which system made each run:
In the rows, zero is written as 128.
Q483, seq 1 (9 x 28):
[[146 110 177 110 113 146 113 138 160 165  74  99  82 164 142 125 108 129
  114 108 116  70 100 137 100  65 152  87]
 [159 110 152  86 122 149  83 139 149 194  78 143 101 134 149 134  89  96
  100 130 148 112 107 115 101  92 133  84]
 [150 125 101  79 145 142  75 127 145 178 129 166 141 113 153 146 113  86
  116 160 148 162 136  62  95 125 111 107]
 [122 144  96  94 165 135 104 114 161 117 174 164 176 113 138 159 154  95
  122 153 134 193 163  62 128 130 109 138]
 [115 157 113 111 150 132 149 132 164  70 173 154 198 121 135 152 179 110
  109 122 122 195 161  99 174 117 117 158]
 [123 149 142 121 117 121 173 151 145  73 131 139 182 118 119 146 156 130
   87 102 130 173 130 158 193 108 123 172]
 [143 131 135 131  85 104 174 170  97 114 101 133 149 102 108 118 114 138
   79 102 152 145 108 199 179 135 117 161]
 [144 114 115 147  86  93 138 141  50 142  99 142 120  85 103  98  90 131
  107 135 154 134 114 186 144 187 112 146]
 [116 106  97 169 118  90 120 100  51 140 126 127 102  88 107  97  99 144
  160 165 134 118 138 149 105 203 115 132]]
Q602, seq 2 (9 x 28):
[[124 117 166  94 155 155  98 111 193 140 107 120 108 157 163 146 139 106
  136 128 106 103 133  78  97  60 149  91]
 [108 102 157 151 144 127 102  84 134 130 108  90  71 154 142 113 122 141
  176 143  92  65 132 112  79 111 153  92]
 [ 97 110 126 188 140  99 127  82  74 101 136  94  88 121 120 102 124 151
  185 149 104  92 141 142 106 174 140 130]
 [ 98 131 101 167 135  89 156 103  82  67 160 126 148  93 106 113 150 148
  149 140 120 154 155 149 160 187 120 173]
 [109 148 126 128 126 110 171 142 136  60 155 141 188 107 117 143 167 126
  101 110 127 187 145 154 193 131 116 178]
 [135 145 167 102 119 149 160 159 179  91 108 127 155 143 141 150 149 117
   75  91 125 144 119 151 180  66 135 142]
 [148 118 186 111 101 145 128 155 165 147  65 105 101 157 138 125 111 126
   92  93 119  85  99 155 128  61 150 104]
 [142 101 164 138 100 123 111 134  96 176  63 109  65 133 126 104  74 135
  121 122 136  65  96 173  95 124 143  96]
 [141 106 107 140 104  93 107 121  51 171 100 139 101  90 113 103  77 130
  139 156 152 121 118 156 108 192 112 123]]
Q16, seq 3 (9 x 28):
[[ 83 127 151 170 155 128 141  87 148  63 148  85 110 157 134 122 169 147
  175 130  82  95 156 121 130 109 155 127]
 [114 121 184 131 121 150 130 129 179 105  95  88 102 175 141 125 144 140
  130 103  87  77 119 133 117  54 160 103]
 [158 113 173  91  99 148 116 150 154 177  66 125  98 144 141 130  94 116
   86 109 139  99  98 145 117  70 140  95]
 [168 109 125 101  97 116 111 147  87 195  79 158 114  91 121 118  72 111
   92 137 168 140 102 152 118 151 108 117]
 [137 118  89 140 113  92 127 123  58 138 137 154 136  73 105 109  99 130
  126 156 154 162 137 147 135 207 105 148]
 [ 95 128 104 169 135  88 153 103  85  64 167 123 147 100 111 111 154 148
  157 141 114 153 159 146 157 184 121 168]
 [ 91 140 154 159 146 128 166 111 157  46 149  94 141 150 132 134 175 150
  140 115  93 120 145 142 160 105 148 156]
 [128 136 178 102 129 158 143 147 199 100 105 109 138 159 145 146 153 121
   96  98 105 119 125 129 150  46 150 120]
 [163 125 159  72 118 157 111 160 169 172  82 156 134 132 147 146 112  96
   71 115 147 144 112 117 133  69 127 105]]
Q72, seq 4 (9 x 28):
[[124 116 109 167 103  85 143 118  44 120 119 126 112  90  99  97 103 146
  138 141 136 124 134 179 142 196 120 152]
 [ 84 124 110 175 148  96 138  79  95  72 166 109 127 111 115 111 150 146
  175 152  97 133 167 125 132 182 130 151]
 [ 90 133 148 145 170 141 127  86 174  70 154 105 128 159 146 135 173 130
  168 135  84 121 161  95 128  98 147 128]
 [125 131 178 101 140 162 125 127 203 113 105 108 125 167 151 148 153 118
  113 107  97 113 126 106 123  47 153 103]
 [162 130 173  95  99 148 135 174 160 147  75 127 125 142 137 133 111 111
   70  99 143 121 100 160 152  70 137 120]
 [158 129 128 117  77 109 148 170  86 145  92 149 145  93 116 118  97 121
   72 113 160 152 107 189 165 147 109 153]
 [131 135  90 144 116  95 149 135  61 108 152 156 158  70 105 118 122 127
  121 144 154 175 143 160 166 201 107 168]
 [103 137  81 145 160 112 128  97 107  91 181 143 163  99 129 132 155 125
  162 164 123 174 166  88 132 180 110 156]
 [106 128 124 110 177 146  98  91 178 113 157 131 140 144 151 145 157 108
  159 156 104 144 162  56 105 104 134 118]]

runs to name:
seq 5 (3 x 28):
[[127 113 104 156 113  86 124 111  44 143 118 135 111  87 110  97  93 138
  144 154 144 130 133 156 115 201 116 138]
 [ 95 114 105 174 153 100 124  80  90  96 154 110 112 114 119 113 138 145
  184 164 106 119 160 119 107 182 128 138]
 [ 89 117 153 151 166 134 118  76 160  89 143  93 104 158 146 128 157 132
  178 142  80  95 156  93 106 110 154 114]]
  Q72
seq 6 (3 x 28):
[[132 146  94 113 124 113 154 146 104  97 160 172 188  89 116 138 145 113
   95 129 153 202 147 144 188 168  99 172]
 [147 148 133  76 126 143 136 159 180 111 131 167 190 120 141 155 157  97
   73 110 136 191 131 114 173  91 120 142]
 [144 124 175  84 130 161 110 141 195 145  90 127 121 157 152 148 126 103
   94 107 120 118 117 107 117  49 145  91]]
  Q602
seq 7 (3 x 28):
[[152 125 176  89 100 157 124 166 169 151  77 127 125 149 144 137 114 112
   72  96 135 119 100 151 142  62 143 114]
 [163 124 136 114  77 114 146 174  95 153  82 149 136  99 113 118  89 119
   75 112 161 144 103 187 162 136 115 144]
 [134 128  93 139 107  90 147 138  56 116 138 154 148  74 105 109 110 127
  114 137 156 166 139 165 163 203 104 167]]
  Q72
seq 8 (3 x 28):
[[109  98 156 142 154 132  93  87 142 140 111  97  72 156 145 118 124 131
  178 142  96  72 135  97  73 107 149  90]
 [ 94 109 132 182 143 105 121  73  90 108 134  95  86 124 120 106 123 146
  190 159 103  88 150 134 102 169 142 124]
 [ 95 132 103 169 136  93 157  97  83  69 166 124 145  99 108 115 155 147
  160 145 111 149 161 145 151 188 121 166]]
  Q602
seq 9 (3 x 28):
[[118 137  80 150 130  93 142 120  70 103 167 150 161  80 108 115 134 123
  132 151 143 177 158 138 154 199 107 174]
 [101 138  93 140 173 118 116  88 133  86 189 140 160 111 126 142 164 119
  164 166 106 169 173  75 122 161 115 148]
 [111 126 134 105 172 152  91  96 188 123 143 134 133 148 161 149 153 105
  146 150 106 136 153  56 104  89 141 107]]
  Q72
seq 10 (3 x 28):
[[ 85 126 147 172 158 122 143  87 140  60 150  89 114 149 132 121 165 148
  178 136  78 102 159 121 126 122 155 135]
 [113 119 183 134 129 145 135 125 179  98 104  84 100 176 139 128 151 140
  134 101  83  78 122 127 120  60 163 106]
 [156 116 177  98 102 155 114 152 163 170  65 118  99 155 147 128 100 115
   91 104 135  93  95 146 115  68 142  93]]
  Q16
seq 11 (3 x 28):
[[135 146 126  76 148 149 123 141 192 109 146 164 185 124 146 162 166  95
   93 121 125 192 144  83 159  89 118 135]
 [142 147 124  86 121 133 151 160 162  97 138 167 195 112 131 152 154 102
   69 107 144 201 138 125 184 105 114 156]
 [147 141 115 106 102 113 159 165 111 110 128 163 186  89 119 131 128 113
   72 112 158 194 131 164 190 143 112 169]]
  Q483
seq 12 (3 x 28):
[[105 143  85 140 157 114 146 106 119  72 192 151 182 100 127 142 165 117
  140 149 122 190 168  98 160 175 113 170]
 [ 92 146 135 154 135 113 175 122 134  46 162 115 164 125 119 133 169 152
  132 116 106 151 150 156 179 133 130 170]
 [116 135 164 157  98 120 177 143 121  85 104  98 121 139 115 123 131 158
  111  93 122 105 109 207 170 111 144 154]]
  Q483
seq 13 (3 x 28):
[[152 144 111  91 115 125 147 161 131 117 131 178 191  94 126 147 134  99
   66 116 162 201 137 146 184 137 106 162]
 [140 141  96 125 109 106 158 147  90 109 144 170 173  76 112 128 127 117
   91 128 159 190 136 162 181 184 100 173]
 [119 128  96 156 110  89 158 126  63  93 145 144 155  80 107 115 128 135
  126 143 138 164 140 172 168 196 114 171]]
  Q483
seq 14 (3 x 28):
[[130 148  89  95 157 132 118 130 142 115 177 173 184  98 139 157 150  94
  117 151 141 202 161  77 145 148  98 149]
 [122 137 133  87 166 154 115 119 198 108 152 150 163 138 159 163 170  98
  119 135 113 166 150  67 132  80 129 124]
 [112 120 170 122 152 150 108  99 191 114 117 100 104 169 153 136 151 128
  150 126  91  93 138  90 103  67 158  96]]
  Q602
seq 15 (3 x 28):
[[150 141 170  91 109 150 146 176 174 126  92 139 148 142 141 144 128 104
   64  88 139 143 109 151 166  61 137 132]
 [160 133 123  98  88 115 146 178 107 134 100 163 162  93 115 128 110 109
   60 113 165 176 114 170 179 133 110 148]
 [141 138  85 125 117 104 138 142  77 124 146 173 169  74 113 126 115 113
  102 143 166 191 142 145 166 187  96 166]]
  Q72
seq 16 (3 x 28):
[[108 117 151 121 169 152  94  88 177 125 126 109 100 159 155 138 149 120
  159 141  91  99 147  74  85  84 151  95]
 [ 92 109 150 167 157 126 117  69 129 104 129  89  80 152 133 111 137 149
  187 148  86  72 146 114  90 127 155 102]
 [ 85 124 127 191 141 104 147  91  93  73 147  96 102 126 112 110 146 151
  174 145  95 102 153 145 129 164 144 146]]
  Q602
